In the rows, 128 means zero.
The rows of D fall into 4 groups, and each row is roughly a mix of its group's hidden directions; one row fits no group.
D:
[[119 173 163 116 171  80 113 123 134  84]
 [134  84 124 135 113 178 113 195 123 148]
 [169  67 124 139 106 126 159  85  96 137]
 [142 141 160  60 128 141 156 132 107  79]
 [184  95 148 160 141 117  93 152 110  85]
 [102  85 138 180 154 146 105 161  85 137]
 [ 83 165 114  87 106 155 130  69 130 121]
 [140  69 164 168 153 132 123 127  95  88]
 [137 123 138 160 110  57 170  89 121 125]
 [139  77 123 110 130 181 131 178  89 134]
 [115 160  78 125 111 116 150 124 154 196]
 [126 112 113 203 137 104  82 137 151 149]
 [124 121  96 190 123 105  86 118 153 173]
 [131 118 109 202 129 111  89 154 165 140]
 [175 107 148  70  99 131 159 104 142  97]
 [153  76 132  98  78 160 167 104 134 135]
 [ 56 137 121 173 144 132 114 134 155 166]
 [112 158  78 123 107 123 151 120 152 197]
 [ 78 173 109 176 160 101 107 124 120 148]
 [139  68 115 127  99 169 168 160 110 151]
 [118 150 114  77 106 125 191  84 130 141]
 [ 82 150 128 141 124 153 122 173 171 179]
 [115 146 125  79 111 134 170  63 124 155]
 [109 134 140 192 166  79  95 116 142 119]
 [ 67 139 101 161 128 167 130 142 146 175]
 [154  71 102 144 103 172 134 159 114 163]
 [147  75  98 144  95 174 137 152 119 169]
 [154 158 144  96 155  80 155  85 118  92]
 [132 184 140  60 138 112 135  91 140 117]
 [183 117 147 160 146  94  90 132 132  77]
 [105 185 121 150 170  95  91 161 133 113]
 [147 126 154 146 153  84  57 111 123 103]
 [171  74  91 132  99 176 124 124 108 142]
 [148 114 139  79 117 149 199 129 102 106]
 [ 69 173 132 123 183 112 118 145 124 154]
 [177 124 154  88 122 101 150  88 139  80]
 [174 149 127  73 124  74 133  92 116 133]
 [149 180 146  69 162 109 115 145 133  96]
 [103 135 109 188 138 114  71 132 155 160]
 [115 185 123 107 137  92 127  79 170 107]
 [189 121 109  91  81 112 166 106 132 132]
 [169  84 140 132 157 137 135 186  88 114]
 [180  96 159 144 130  94 118 102 134  73]
 [106 152 135 176 126 106  67  96 163 117]
 [150 155 146 114 156  82 115  87 118  70]
 [110 127 117 159 114  89 163 125 152 198]
 [169 135 146  57 114 122 158 109 142  95]
 [ 81  92 127 146 140 171 129 157  79 157]
 [105 187 155 113 159  87 114 104 145  92]
 [173 149 118  85  90 102 170 108 159 143]
 [201  95 146 142 127 115 107 149 110  88]
 [ 73 169 110 140 104 142  93 112 167 159]
 [181 102 149 150 145 122  89 146 107  74]
 [211 106 142 133 118 107 114 143 128  91]
 [169  99 161  94 112 146 151 124 106  68]
 [ 98 104 171 148 154 169 107 147 108  77]
 [132  96 128 162 109 172 101 187 161 142]
 [ 74 108 114 176 123 185 129 138 133 155]
 [133 144 166 109 185 107 107 167 114  84]
 [134 103 116 194 128  79 160 106 123  98]
 [201 139 134 101 113  85 142 105 135  98]
 [ 68 151 116 169 162 129  97 146 142 165]
 [ 67 121 149 168 173 159 119 159 118 120]
 [190 138 140  92 123  71 113 109 126 101]
 [180  83 141  96 111 126 180 116 117 100]
 [154 109 158 117 177 122 114 185  98  94]
 [ 99 167 115 144  95 104 142  69 165 150]
 [160 107 126 173 101 106 132 161 177 168]
 [139 148 144 137 168  90  95  94 114  68]
 [148 170 115  74  99 112 160  95 166 129]
 [182  94 148 171 141 109  93 153 117  93]
 [ 87 141 120 151 108 147 133 159 172 189]
 [183  79 164 133 149 113 130 101  96 100]
 [190  97 124 135 131  97 130  92  94  87]
 [185 124 127 179 137  73 114 121 155 124]
 [123 166 124  65 142 120 178  95 107 142]
 [109  86 141 178 156 150  95 162  88 123]
 [ 95 151 170 105 190 116 113 140 100  98]
 [156 141 126 149 117  57 154 106 164 159]
 [166 115  99 183 104 122 116 126 172 170]
 [155  78 122 204 146 120 115 145 132 134]
 [ 82 147  95 144 113 172 155 159 157 166]
 [ 78 199 105 106 141 119 139 116 131 156]
 [ 76 185 143 132 141 119 114 145 179 149]
 [107 157 108  62 105 159 166 135 135 159]
 [ 83 202 110 107 157 114 129 127 125 151]
 [124 160 162  95 177 105 108 132 114  72]
 [ 82 193 108  90 119 137 130 115 150 158]
 [161  77 143 151 145 118 139 193 102 134]
 [145 121 148 173 165 109  69 162 123  99]
 [176 139  88 134 100  75 131 119 158 164]
 [149 134 137 118 174 155  77 186 140 112]
 [145 118 147 182 162  98  79 133 131  86]
 [115  82 117 126 107 178 148 175 107 167]
 [150 175 147  63 130 108 130 147 137  87]
 [ 80 105 111 188 127 173 128 144 137 157]
 [199 104 147 141 137  97 111 132 104  84]
 [195 127 135  89  95  97 117 102 130  97]
 [162 113 139  55 119 149 175 121 111 129]]

Each list below has three rows that fit no group; the rest each fit one group, if only roughly. Name those rows in the order they come.
    z_302: [157 149 153 116 180  92 100 132 119  74]
    z_642: [129 139 151  83 174 149  95 154 105  79]
    z_832: [119 110 107 147 115 174 118 181 153 182]
    z_437: [164 102 175  83 121 134 134 123 116  69]
    z_756: [142  81 119 120 119 169 149 196 109 141]
    z_185: [ 94 152 172 116 178 111 118 180 126 107]
    z_43: [155 107 115  92  70 168 165  97 121 131]
    z_312: [145  88 122 103 128 169 162 181  93 150]
    z_997: [105 187 128 119 156  96  79 155 158 133]
    z_912: [ 80 156  91 146 110 154 109 123 156 183]
    z_969: [109 167 164  80 158 135 126 159 123  78]
    z_754: [118  84 171 105 122 167 162 122 106  80]
    z_328: [167 117 124  77 102 122 180 115  86 144]
    z_928: [ 76 152 134 175 162 107  77 120 133 116]
	z_437; z_754; z_928
    z_275: [119 139 116  57 105 164 169 107 103 131]
    z_153: [141  94  95 158 115 172 132 160 127 187]
    z_952: [181  75 125 129  76 159 144 146 130 120]
    z_257: [146 142 142 141 127  72 134  90 154  66]
    z_896: [166  87 115 130  69 172 157 135 140 116]
    z_902: [128 173 121  73 126 105 158  73 124 110]
    z_76: [ 96 184 126 161 156  92  83 115 145 119]
    z_537: [ 79 140 131  80  98 158 160 109 120 170]
    z_374: [116 123 124 188 100 113  84  90 169 127]
    z_752: [165  54 135 127 106 161 147 157 110 130]
	z_153; z_952; z_537
    z_140: [150 146 133  64 104 134 163  96 103  89]
    z_711: [104 127  83 130 101 167 150 131 124 195]
    z_737: [117 159 128 120 108  91 151  54 154 113]
    z_993: [173 145 139 101 145  92 123  91 103  71]
    z_211: [ 83 118 113 136 106 176 137 163 158 179]
    z_651: [172 156 135 146 158  86  87 108 161  96]
    z_219: [169 159 129  79 128  95 140  82 120  90]
    z_8: [126 108  96 198 122 145 102 145 139 174]
    z_566: [119  85 113 140 127 172 141 178  94 172]
    z_231: [111 160 167 113 174 108  79 144 123  87]
    z_976: [107  95 104 200 132 148 142 162 145 154]
	z_140; z_711; z_8
    z_755: [102  99 134 202 147 108 115 151 126 165]
    z_571: [122 166 135 141 159  64 120  79 139 105]
    z_518: [116 173 112 163 174  87  79 128 138 131]
    z_367: [169 151 121 159 129  76 111  79 160 113]
    z_291: [ 68 141  92 176 108 142 126 130 135 172]
    z_841: [ 82 158 111 143 155 149  88 188 137 132]
    z_272: [141  97 123 115 142 170 130 197  95 155]
    z_504: [ 60 151 117 180 142 156 111 135 136 151]
    z_227: [ 84 160  98 159 137 141  94 177 137 163]
    z_326: [ 54 152 135  87 113 159 153 126 120 144]
	z_518; z_841; z_504
    z_677: [197  69 139 107 130 130 156 143 120 120]
    z_815: [182  66 148 105 121 140 161 122 100 116]
    z_981: [139 135 159  87 153 129 160 134  84  68]
    z_839: [139 111 133 178 156  94  97  93 112  77]
    z_334: [167 131 153 146 178  88  98 158 125  90]
    z_915: [175 106 167 103 129 114 132 129 110  61]
    z_234: [121 178 156 115 180  99  94 140 144  92]
    z_311: [160  87 121 106  93 154 190 110 105 130]
    z_57: [149 147 118  57  87 141 163  98 124 132]
    z_192: [101  83 117 168 114 168 122 144 105 180]
    z_736: [142  59 142 142 114 163 151  97  90 114]
    z_407: [142 130 128 169 113 126  67 162 170  94]
    z_174: [183  98 146  78 126 124 172 114 109 103]
	z_677; z_981; z_839
    z_943: [163  80 125 142  95 161 134 184 129 158]
    z_325: [ 72 157 109 105 111 187 152 133 136 153]
    z_921: [114 171 135 117 177 111  76 158 123  90]
    z_319: [157 111 145 188 149 102  80 150 144  99]
    z_121: [ 93 168 116  70 131 131 160  81 109 128]
    z_498: [105 172 116  73 126 114 165  76 122 132]
    z_806: [173 126 154  75 108 134 152 134 120  70]
    z_679: [ 82 188 110 104 138 117 149  90 125 161]
    z_608: [ 97 187 156  79 145 108 122 103 134  99]
    z_3: [110 168 116  59  97 162 142 104 128 144]
    z_357: [169  71 111 162 110 142 141 166 121 164]
    z_804: [203 103 121 168 142  99 104 136 138 116]
    z_678: [ 95 182 128  89 103 125 143  74 146 111]
	z_921; z_608; z_678
    z_392: [123  81 103 194 103 161 146 140 141 148]
    z_303: [ 88 188 111  95 139 116 133  74 122 138]
    z_911: [157 123 145 157 159 121  73 142 125  67]
    z_109: [126  87 133 113 131 179 129 156  61 122]
    z_187: [146  75 141 112 108 184 106 171 127 150]
    z_823: [173 118 163  97 133 118 147 148 116  60]
    z_776: [195 146 128  79 111 114 135 111 136  85]
    z_377: [168 106 163 158 148  93  92  99 127  83]
    z_278: [ 74 159 165 161 158 114  91 134 160 121]
    z_667: [135  89 174 122 171 115 147 169  96  95]
    z_699: [177 118 163 116 148  90 126  91 120  75]
    z_838: [139 141 120  64 105 128 185 101 104 147]
    z_386: [ 72 177 128 115 111 112 140  71 142 122]
	z_303; z_278; z_667
    z_817: [137 119 178 138 129 121  97  95 122  57]
    z_301: [130 117 158 170 177  87  83 142 119 101]
    z_793: [121 138  92  98 105 143 193 119 121 178]
    z_372: [121 152  81 109  81 148 151 115 154 181]
    z_260: [ 55 170 133 125 165 149 116 150 130 145]
    z_150: [149 119 151 165 143 115  60 154 149  90]
    z_468: [103 146 113  96 100 121 185 103 140 182]
    z_936: [ 83 152  94 129 141 132 159 138 138 197]
    z_603: [116  81 110 191 112 126 133 151 132 178]
    z_763: [130  86 113 196 145 130  96 165 126 155]
	z_817; z_603; z_763
    z_724: [209 115 136 114 114  84 144 121 116 109]
    z_540: [115 106  86 138  85 157 147 118 122 193]
    z_118: [134  73 108 162 116 163 109 172 107 161]
    z_889: [137 134 142 157 182 118  84 182 102 111]
    z_849: [113 189 136 127 155  85 109  79 141 111]
    z_810: [ 85 119 136 154 152 179  78 154 131  99]
    z_663: [119  87 130 181 121 155 106 185 137 155]
    z_92: [132 104  87 145  82 174 129 123 148 179]
    z_935: [137  82 110 208 127 116 110 128 137 150]
    z_887: [179 103 104  71 113 115 158 139 106 159]
    z_734: [110 128  88 120  92 160 182 116 132 179]
    z_205: [157 135 121  55  99 147 167 108 105 119]
	z_540; z_118; z_887
    z_270: [198  94 142 112 121 123 134 138  81  97]
    z_35: [137 162 153  98 140  83 125  77 164  96]
    z_323: [126 115 117  72  99 164 185 121  96 134]
    z_674: [ 74 102 135 167 167 172 103 148 135 144]
    z_64: [158 127  83 144  71 121 113 100 159 166]
    z_906: [168  84 150 166 136 123  88 164 130  89]
    z_719: [144  82 102 148  84 159 175 105 122 156]
    z_589: [ 97 189 121 155 159  92  84 121 144 126]
    z_315: [ 86 117 111 103 105 179 160 145 112 177]
    z_829: [182 109 148  68 128 129 166 140 115  98]
    z_647: [168 137 155 118 184  91 122 142  98  87]
    z_471: [131 150 140 115 126  86 142  58 116  82]
    z_146: [195 139 137  93 123 108 122 111 125  71]
    z_828: [174 139 164 110 166  92 102 117 121  78]
	z_35; z_323; z_674
    z_335: [119 107  89 183  90 159 134 139 160 163]
    z_54: [ 84 175 143 115 186  93 106 128 118 141]
    z_391: [ 64 159 131 147 172 102 110  90 120 118]
    z_870: [149  95 143 194 144 120  84 165 137 113]
    z_945: [134  66 113 165 101 161 160 102 110 152]
    z_553: [101 148 109  66 113 152 172 103 107 156]
    z_406: [198 129 139 110 133 110 107 118 121  68]
    z_382: [183  70 134 146  95 144 156 127 119  98]
    z_585: [ 97 145  80 149 123 128 151 127 145 200]
    z_576: [ 77 201 121  99 155 121 114 121 132 122]
    z_85: [154  53 159 161 134 136 116 149 111 102]
    z_26: [155 104 137  58 107 166 167 140 120 132]
    z_909: [102 194 142 103 173  91 117 116 109 120]
    z_53: [154 113 139 193 135  95  93 150 170 121]
    z_6: [199 142 126  89  96 105 146 122 161 115]
	z_576; z_85; z_909
    z_532: [ 78 184 113 116 124 125 117  81 145 163]
    z_722: [167  96 149 171 140 131  82 162 140  88]
    z_648: [165 164 157 118 171  87 100 160 119  96]
    z_253: [156  71 110 160 107 150 142 170 120 168]
    z_383: [151  84 119  98 109 164 178 166 108 149]
    z_472: [ 99 114 127 198 136 116 106 155 165 163]
    z_508: [168 121 124 169 117  68 142  77 130 116]
    z_593: [117 158 136 149 121  83 115  62 160 101]
    z_657: [142  62 126 157 108 171 112 168 117 147]
    z_248: [152 135 114  60  97 138 177 109 108 146]
    z_73: [ 73 172 118 137 175 131 116 174 119 142]
    z_522: [192  93 128 127 162 120 108 148  94  90]
    z_844: [ 85 175 106 172 140  91 107 117 145 161]
	z_648; z_73; z_844
